50 stands for zero in the data rows.
Some points, each followed by its number:
{33, 50, 40, 60, 61, 39, 42, 48, 52, 50, 33, 97} 0
{30, 55, 42, 25, 63, 40, 69, 80, 35, 76, 38, 58} 1
{47, 37, 37, 30, 35, 38, 29, 90, 33, 56, 43, 73} 2
{28, 53, 45, 29, 55, 42, 68, 65, 28, 79, 41, 54} 3
{53, 37, 99, 45, 35, 42, 48, 51, 50, 28, 82, 34} 4
{31, 61, 42, 29, 56, 38, 76, 54, 46, 73, 45, 44} 5
{40, 53, 42, 45, 47, 48, 36, 68, 52, 46, 48, 62} 6
{55, 84, 39, 47, 84, 99, 27, 28, 82, 48, 40, 33} 7
{41, 41, 36, 38, 52, 50, 41, 58, 46, 56, 46, 47} 8
{34, 66, 42, 44, 59, 43, 50, 48, 55, 59, 42, 44} 9
{62, 32, 99, 38, 29, 37, 41, 40, 59, 20, 89, 37} 10
{99, 34, 44, 62, 33, 40, 37, 43, 50, 32, 59, 36} 11
{49, 45, 39, 43, 50, 54, 39, 60, 45, 45, 43, 45} 12
{41, 38, 50, 48, 61, 54, 71, 72, 22, 54, 43, 38} 13
{66, 36, 99, 44, 28, 43, 61, 50, 23, 32, 84, 27} 14
{25, 63, 50, 48, 74, 52, 70, 37, 41, 63, 42, 43} 15
{52, 58, 47, 49, 33, 43, 43, 49, 51, 34, 53, 37} 16
{40, 66, 48, 51, 57, 44, 57, 28, 57, 61, 37, 37} 17
{62, 40, 99, 60, 32, 41, 42, 37, 48, 28, 76, 43} 18
{69, 47, 35, 34, 48, 83, 13, 29, 63, 42, 41, 39} 19
{31, 43, 47, 60, 54, 48, 53, 36, 66, 77, 52, 99} 20
{49, 36, 52, 43, 28, 38, 41, 67, 35, 35, 61, 37} 21
{32, 65, 46, 50, 76, 54, 72, 34, 33, 79, 44, 38} 22
{57, 83, 35, 49, 85, 99, 33, 26, 79, 56, 39, 34} 23
{56, 35, 46, 56, 25, 36, 47, 64, 49, 32, 64, 32} 24
{33, 27, 41, 59, 53, 40, 55, 45, 52, 67, 39, 99} 25
{32, 42, 39, 26, 56, 45, 55, 86, 34, 66, 44, 68} 26
{40, 86, 48, 39, 81, 57, 73, 32, 55, 73, 44, 34} 27
{25, 48, 46, 33, 68, 46, 72, 66, 27, 76, 39, 71} 28
{36, 50, 28, 46, 52, 55, 36, 71, 52, 51, 47, 56} 29
{35, 76, 45, 33, 59, 40, 66, 55, 47, 64, 39, 43} 30
{31, 75, 50, 44, 73, 59, 69, 38, 32, 70, 43, 40} 31
{21, 67, 46, 42, 90, 82, 69, 36, 35, 77, 39, 48} 32
{35, 82, 48, 48, 87, 70, 72, 32, 54, 59, 37, 37} 33
{49, 32, 43, 50, 29, 49, 12, 60, 79, 30, 53, 44} 34
{25, 68, 37, 46, 78, 65, 45, 60, 54, 55, 41, 45} 35
{51, 31, 87, 37, 27, 41, 51, 66, 32, 33, 72, 42} 36
{38, 86, 48, 33, 78, 46, 72, 27, 57, 67, 52, 34} 37
{24, 62, 40, 43, 69, 57, 43, 52, 55, 51, 41, 47} 38
{42, 40, 38, 34, 32, 39, 33, 77, 49, 28, 48, 38} 39
{32, 68, 51, 43, 77, 58, 74, 39, 43, 68, 41, 43} 40
{60, 34, 99, 48, 29, 36, 57, 50, 36, 35, 72, 31} 41
{39, 93, 56, 47, 88, 78, 77, 30, 49, 59, 40, 34} 42
{55, 31, 99, 54, 31, 43, 54, 44, 46, 29, 84, 40} 43
{40, 69, 42, 35, 64, 44, 64, 51, 50, 56, 37, 40} 44
{39, 81, 49, 46, 75, 42, 74, 31, 54, 64, 48, 40} 45
{35, 54, 43, 53, 57, 59, 44, 47, 65, 58, 45, 62} 46
{39, 43, 33, 47, 45, 40, 62, 63, 50, 59, 49, 44} 47
{54, 39, 99, 53, 29, 43, 58, 39, 46, 25, 85, 47} 48
{54, 33, 41, 46, 46, 44, 38, 53, 45, 66, 44, 44} 49
{52, 36, 46, 50, 24, 48,  8, 66, 80, 25, 49, 42} 50
{49, 36, 47, 42, 45, 41, 42, 75, 56, 60, 36, 99} 51
{38, 36, 33, 48, 37, 48, 45, 79, 53, 40, 39, 39} 52
{65, 34, 35, 99, 37, 33, 50, 44, 66, 42, 58, 74} 53
{41, 41, 47, 44, 51, 50, 69, 67, 32, 61, 47, 41} 54
{33, 50, 43, 38, 61, 47, 75, 77, 26, 73, 41, 52} 55
{23, 48, 44, 48, 72, 43, 76, 45, 32, 80, 39, 99} 56
{40, 74, 47, 42, 72, 55, 71, 30, 62, 76, 41, 32} 57
{99, 32, 65, 95, 30, 44, 60, 33, 43, 21, 87, 37} 58
{73, 36, 49, 90, 40, 38, 63, 41, 30, 39, 61, 43} 59
{41, 34, 34, 44, 39, 37, 38, 83, 52, 46, 36, 44} 60
{43, 34, 41, 56, 38, 44, 39, 66, 75, 52, 46, 74} 61
{50, 39, 29, 56, 27, 41, 27, 80, 51, 43, 45, 42} 62
{32, 35, 48, 64, 49, 35, 61, 36, 53, 80, 33, 99} 63
{71, 48, 47, 63, 46, 43, 56, 33, 59, 32, 66, 44} 64
{46, 40, 43, 46, 48, 53, 36, 58, 49, 56, 43, 47} 65
{99, 33, 38, 55, 42, 35, 33, 36, 48, 36, 60, 36} 66
{99, 37, 51, 56, 35, 75, 26, 24, 74, 28, 55, 32} 67
{24, 41, 42, 38, 53, 36, 57, 74, 40, 69, 36, 89} 68
{41, 38, 36, 21, 33, 37, 45, 93, 26, 65, 37, 41} 69
{38, 52, 38, 51, 52, 51, 39, 71, 50, 50, 48, 55} 70
{35, 84, 52, 36, 71, 55, 62, 26, 54, 69, 42, 38} 71
{53, 70, 35, 49, 51, 73, 14, 31, 89, 44, 39, 49} 72
{99, 34, 35, 68, 30, 41, 34, 34, 43, 27, 64, 41} 73
{30, 72, 33, 40, 50, 46, 45, 59, 47, 58, 42, 47} 74
{65, 50, 39, 60, 54, 46, 63, 26, 58, 36, 62, 41} 75
{56, 37, 39, 50, 27, 42, 16, 52, 85, 25, 51, 49} 76
{99, 35, 66, 85, 28, 40, 61, 29, 45, 17, 97, 32} 77
{51, 40, 57, 31, 52, 49, 73, 76, 15, 60, 41, 39} 78
{52, 43, 43, 49, 24, 38, 23, 56, 79, 35, 64, 62} 79
{56, 35, 99, 61, 26, 38, 42, 32, 53, 28, 82, 36} 80
{48, 45, 41, 44, 42, 45, 33, 71, 49, 48, 41, 49} 81
{88, 37, 37, 99, 26, 41, 28, 47, 65, 33, 66, 41} 82
{99, 39, 37, 66, 38, 47, 36, 37, 53, 37, 69, 33} 83
{42, 36, 45, 45, 36, 42, 38, 56, 51, 40, 42, 45} 84
{54, 54, 45, 52, 47, 86, 12, 27, 95, 64, 41, 56} 85
{30, 34, 41, 63, 48, 39, 52, 51, 55, 66, 45, 99} 86
{42, 61, 44, 52, 52, 50, 38, 50, 68, 52, 38, 53} 87
{26, 46, 44, 55, 61, 72, 46, 56, 67, 64, 44, 68} 88
{37, 73, 46, 39, 76, 44, 75, 32, 61, 66, 51, 34} 89
{32, 79, 42, 42, 79, 73, 73, 32, 63, 61, 46, 33} 90
{37, 55, 31, 57, 43, 51, 38, 63, 55, 55, 45, 67} 91
{41, 42, 46, 47, 38, 44, 35, 63, 50, 34, 52, 38} 92
{49, 37, 89, 50, 38, 47, 47, 54, 51, 17, 81, 40} 93
{41, 39, 35, 59, 34, 38, 37, 50, 57, 56, 44, 99} 94
{27, 57, 38, 20, 54, 41, 77, 54, 39, 66, 45, 45} 95
{50, 37, 38, 44, 32, 38, 28, 54, 41, 58, 44, 61} 96
{21, 73, 50, 47, 91, 90, 73, 44, 41, 77, 39, 45} 97
{52, 35, 41, 24, 41, 40, 47, 91, 20, 59, 45, 46} 98
{35, 52, 45, 56, 51, 68, 51, 56, 71, 61, 37, 80} 99
{59, 41, 79, 42, 32, 39, 51, 72, 43, 43, 66, 41} 100
{62, 48, 35, 47, 48, 76,  8, 37, 84, 35, 37, 40} 101
{51, 54, 43, 42, 46, 41, 39, 54, 57, 30, 49, 32} 102
{64, 31, 83, 37, 35, 41, 48, 70, 35, 32, 62, 35} 103
{48, 51, 36, 51, 48, 48, 34, 70, 52, 52, 47, 77} 104
{36, 68, 53, 38, 71, 65, 72, 30, 34, 71, 39, 43} 105
{61, 39, 44, 61, 41, 45, 35, 46, 62, 39, 48, 47} 106
{65, 47, 40, 31, 44, 44, 50, 69, 33, 49, 44, 39} 107
{48, 41, 37, 42, 58, 54, 41, 65, 48, 55, 39, 37} 108
{21, 68, 44, 38, 86, 89, 73, 41, 39, 79, 44, 39} 109
{51, 55, 39, 42, 44, 37, 45, 51, 63, 30, 54, 36} 110
{33, 55, 38, 24, 60, 40, 79, 53, 41, 69, 46, 43} 111
{61, 37, 99, 52, 30, 35, 58, 45, 33, 25, 78, 39} 112
New points follow, each followed by the numbers of its two nearest points above, nearest first.
{85, 33, 44, 99, 30, 46, 37, 29, 69, 20, 53, 44} ~ 82 73
{34, 69, 43, 35, 54, 41, 42, 62, 49, 51, 44, 46} ~ 74 9
{30, 45, 50, 49, 61, 42, 72, 76, 27, 66, 38, 48} ~ 55 54
{38, 38, 51, 48, 57, 55, 71, 60, 41, 56, 47, 39} ~ 54 13
{64, 49, 41, 99, 57, 41, 61, 38, 38, 33, 61, 39} ~ 59 64
{52, 43, 45, 52, 45, 44, 34, 42, 61, 44, 46, 47} ~ 106 84
{99, 45, 33, 99, 26, 38, 31, 42, 60, 28, 60, 43} ~ 82 73
{66, 54, 43, 99, 57, 42, 62, 30, 39, 34, 52, 42} ~ 59 75
{41, 36, 46, 42, 39, 39, 41, 57, 54, 39, 46, 46} ~ 84 92
{69, 40, 48, 89, 35, 41, 60, 43, 24, 34, 67, 38} ~ 59 64
{47, 32, 47, 63, 33, 33, 41, 67, 74, 54, 45, 82} ~ 61 94
{91, 41, 36, 99, 33, 38, 24, 37, 65, 22, 61, 38} ~ 82 73
{43, 51, 36, 47, 44, 87, 20, 23, 99, 64, 34, 73} ~ 85 72
{64, 34, 89, 41, 24, 42, 34, 42, 60, 22, 81, 31} ~ 10 4
{53, 39, 50, 43, 32, 40, 46, 75, 44, 46, 63, 40} ~ 21 24
{29, 51, 48, 55, 64, 41, 59, 40, 32, 69, 44, 96} ~ 56 25
{50, 38, 43, 38, 34, 46, 33, 73, 60, 59, 36, 99} ~ 51 94
{22, 55, 42, 57, 69, 40, 73, 33, 31, 81, 36, 99} ~ 56 63
{63, 52, 37, 99, 56, 47, 62, 32, 41, 29, 55, 37} ~ 59 75
{47, 38, 52, 42, 29, 37, 43, 67, 37, 39, 59, 36} ~ 21 92
{48, 34, 53, 51, 37, 49, 64, 50, 34, 48, 55, 49} ~ 54 47
{39, 73, 43, 61, 69, 43, 56, 27, 57, 50, 37, 41} ~ 17 45
{57, 35, 38, 51, 37, 38, 35, 48, 54, 49, 42, 67} ~ 96 106
{71, 45, 36, 42, 44, 81, 23, 25, 59, 49, 39, 42} ~ 19 101
{99, 38, 46, 51, 40, 84, 16, 24, 67, 27, 50, 35} ~ 67 19
{40, 44, 32, 61, 37, 40, 40, 63, 51, 49, 47, 99} ~ 94 104
{46, 35, 29, 57, 19, 44, 26, 69, 58, 39, 44, 43} ~ 62 52
{46, 60, 36, 46, 57, 68, 14, 24, 86, 46, 35, 46} ~ 72 101
{57, 43, 38, 50, 37, 38, 25, 46, 53, 53, 36, 73} ~ 96 104
{59, 39, 42, 53, 37, 42, 33, 52, 46, 50, 40, 56} ~ 96 49
{29, 45, 44, 54, 69, 38, 71, 47, 29, 73, 41, 99} ~ 56 25
{54, 44, 48, 59, 50, 86, 19, 29, 99, 61, 36, 69} ~ 85 72
{63, 39, 51, 52, 28, 37, 49, 50, 51, 33, 77, 39} ~ 24 21
{73, 36, 49, 92, 33, 45, 68, 52, 30, 30, 68, 41} ~ 59 58
{54, 47, 40, 50, 46, 93, 14, 24, 99, 62, 34, 66} ~ 85 72
{64, 40, 47, 88, 36, 37, 72, 35, 37, 38, 68, 48} ~ 59 64
{20, 49, 42, 58, 63, 40, 69, 50, 27, 78, 33, 99} ~ 56 63
{42, 47, 27, 43, 48, 61, 35, 70, 48, 48, 48, 48} ~ 29 70
{43, 36, 41, 61, 27, 37, 38, 65, 73, 49, 44, 72} ~ 61 79
{58, 49, 35, 48, 40, 43, 27, 66, 42, 53, 42, 48} ~ 81 12
{29, 40, 40, 38, 63, 60, 73, 85, 21, 54, 50, 37} ~ 13 54
{62, 38, 41, 34, 52, 45, 49, 70, 28, 53, 41, 46} ~ 107 98
{36, 36, 37, 28, 33, 41, 44, 89, 43, 55, 51, 90} ~ 2 51
{45, 39, 42, 57, 33, 42, 41, 74, 71, 59, 46, 79} ~ 61 104
{58, 33, 48, 58, 26, 45, 46, 64, 48, 25, 68, 35} ~ 24 21
{99, 30, 50, 56, 38, 88, 24, 26, 64, 29, 59, 31} ~ 67 83
{46, 36, 37, 33, 30, 39, 35, 91, 34, 49, 42, 58} ~ 2 98
{72, 37, 44, 69, 37, 38, 47, 30, 69, 45, 60, 77} ~ 53 64
{35, 46, 43, 30, 50, 42, 55, 74, 38, 67, 42, 71} ~ 26 68
{24, 46, 40, 49, 69, 51, 72, 36, 30, 80, 42, 99} ~ 56 63
{67, 33, 48, 82, 32, 39, 65, 46, 30, 33, 70, 31} ~ 59 24
